(in the rows, 128 means zero)
The rows below come in pairs that one turn or mirror swaps. Which row does each named row swap with?
z634: [150 133 141 113 135 153 129 153 160 150 142 118 114 134 131 127 122 142
 140 117]
z379: [140 138 155 110  93 121 112 137 116 107 136 127  99 117 110 124 113 128
 153 177]
z213: [116 135 134 135 134  84 119 102 153 104 130 120 103 138 123 164 122 132
 128 138]
z233: [128 134 147 101  89 113  92 137 140 109 123 129 112  97 104 114 115 132
 148 157]
z601: [121 135 131  99 116 129 121 133 110 122 154 119 111 148 100  85 129 103
 143 110]
z357: [122 126 138 164 133 102 121 140 152  97 153 152 113 149 123 114 139 125
 134 111]
z706: [107 144 124 141 111  88 108 118 149 107 140 142  90 130 126 150 126 119
 123 160]
z32: [111 117 163 143 103 127  80 134 119 103 147 153 130 116 125 142 126 120
 108 150]
z585: [148 140 154 114  88 123 109 129 115 107 143 120 103 113 111 114 113 123
 146 172]
z519: [120 109 164 147 109 131  78 127 122 100 150 157 120 114 123 137 129 125
 111 147]
z262: [100 131 154  84 105 143 105 125 148 140 137 107 109 126 118 129 117 124
 116 111]
z337: [120 138 125 104 114 128 112 141 111 125 150 124 109 142  97  86 123 108
 145 103]
z937: [124 116 130 132 115 108  86 134 129 139 137 105 115 139 108 176 129 142
 106 134]
z290: [130 143 138 106 134 140 140 130 110 155 144 120 102 154 117 135 144 122
 131 111]
z544: [135 138 129 147 152 117 123 120 102 116 137 143 129 143 106 122 114 127
  95 148]
z877: [108 108 150 147 100 105  68 126 116 120 150 131 115 130 119 146 128 135
 121 153]
z367: [141 130 128  99 127 137 122 130 154 134 118 108 129 100 102 137 127 113
 151 116]
z113: [123 137 131 152 137  91 117 144 148 118 149 154 104 152 124 123 144 134
 136 105]
z655: [124 125 140 169 132 114 116 135 149  91 154 146 110 146 132 110 131 123
 147 114]
z418: [143 139 160 109 121 139 144 128  95 139 146 116  98 143 118 141 124 117
 125 137]
z910: [145 143 125  99 130 134 104 113 105 112 143 120 130 148 118  97 115 132
 130 108]
z117: [137 133 141 126 138 162 134 140 149 145 155 136 122 116 134 110 120 122
 149 139]
z247: [127 139 129 102 118 133 111 128 104 110 154 123 113 150 112  82 120 112
 139 111]
z691: [101 109 149 144 105 118  73 128 123 120 152 125 107 135 116 161 127 137
 107 143]
z461: [140 142 146 101  96 116  96 138 151 108 128 124 104  97 102 124 115 126
 149 162]
z593: [112 116 146 145 106 113  68 131 106 122 141 141 112 133 114 153 130 136
 107 144]
z841: [137 145 122 148 157 130 118 120 108 117 142 136 132 147 107 125 105 126
 100 142]
z49: [132 143 137  91  94 112 104 131 150 109 124 120 110  95 111 128 118 123
 147 156]
z903: [142 150 116 112 150 117 109 111 128  99 122 114 129 151 126 147 128 139
 121 113]
z713: [142 138 143 107  84 117 116 135 121 109 135 128 100 108 108 116 113 120
 146 171]
z112: [128 143 124 139 148 118 117 122 103 111 145 141 134 153 110 113 109 127
 100 151]
z887: [137 137 143 109  87 118 103 143 143 118 122 126 110  93 113 124 116 118
 158 157]
z297: [111 113 158 151 106 126  75 133 122 109 149 154 114 123 122 141 136 121
 107 151]
z982: [137 129 131 147 133 114 102 130 128 141 141 111 124 153 115 165 137 153
 105 117]
z254: [126 128 132 164 132  95 111 145 154 100 148 149 113 146 121 116 138 122
 143 112]
z922: [131 127 152 127 129 157 138 143 146 148 152 135 120 112 130 103 127 117
 145 146]
z685: [130 136 129  99 108 123 107 135 161 129 117 113 122  90 102 151 133 129
 144 132]
z291: [ 94 128 138  91  92 139  98 137 137 134 141 133  90 121 113 122 113 110
 113 135]
z102: [108 110 145 144 100 114  72 124 114 120 161 132 116 125 115 155 125 132
 110 145]
z307: [114 137 128 108 119 121 120 140 116 132 143 117 112 136  96  96 122  92
 142  96]
z315: [124 130 130 164 133  96 110 144 149 105 154 152 113 149 125 115 139 121
 142 111]
z526: [132 120 146 171 138 135 114 127 158 106 148 126 116 139 135 120 122 130
 156 112]
z641: [133 139 137 147 141 119 145 139 153 118 119 138 128 130 120 141 124 101
 116 101]
z832: [113 124 143 107 114 160 117 130 168 145 137 103 105 122 123 138 117 124
 136 113]
z227: [138 135 130 104 126 127 111 134 161 125 117 119 124  88 106 152 130 122
 152 121]
z780: [120 121 140 129 123 160 123 135 154 130 140  96 118 133 133 141 116 128
 148  99]
z909: [130 130 133 137 120 115  92 137 118 144 144  99 118 147 111 171 126 145
 106 123]
z636: [121 127 148 129 131 157 134 143 153 136 156 140 119 118 129 103 121 120
 155 149]
z31: [135 142 167 141 137 132 135 131 144 105 125 153 127 113 129 148 132 105
 110 121]
z715: [130 141 112 145 156 125 118 105 115 117 133 116 142 132 106 151 122 116
 116 118]
z701: [120 133 126 101 112 127 109 138 105 127 153 121 112 145  98  90 128 110
 144 105]
z368: [130 145 112 124 140 101 112  98 138 108 128 119 120 145 120 161 123 137
 108 130]

Swapped with z113: z307
Swapped with z315: z337
Swapped with z544: z922
Swapped with z691: z49
Swapped with z585: z519
Swapped with z832: z368

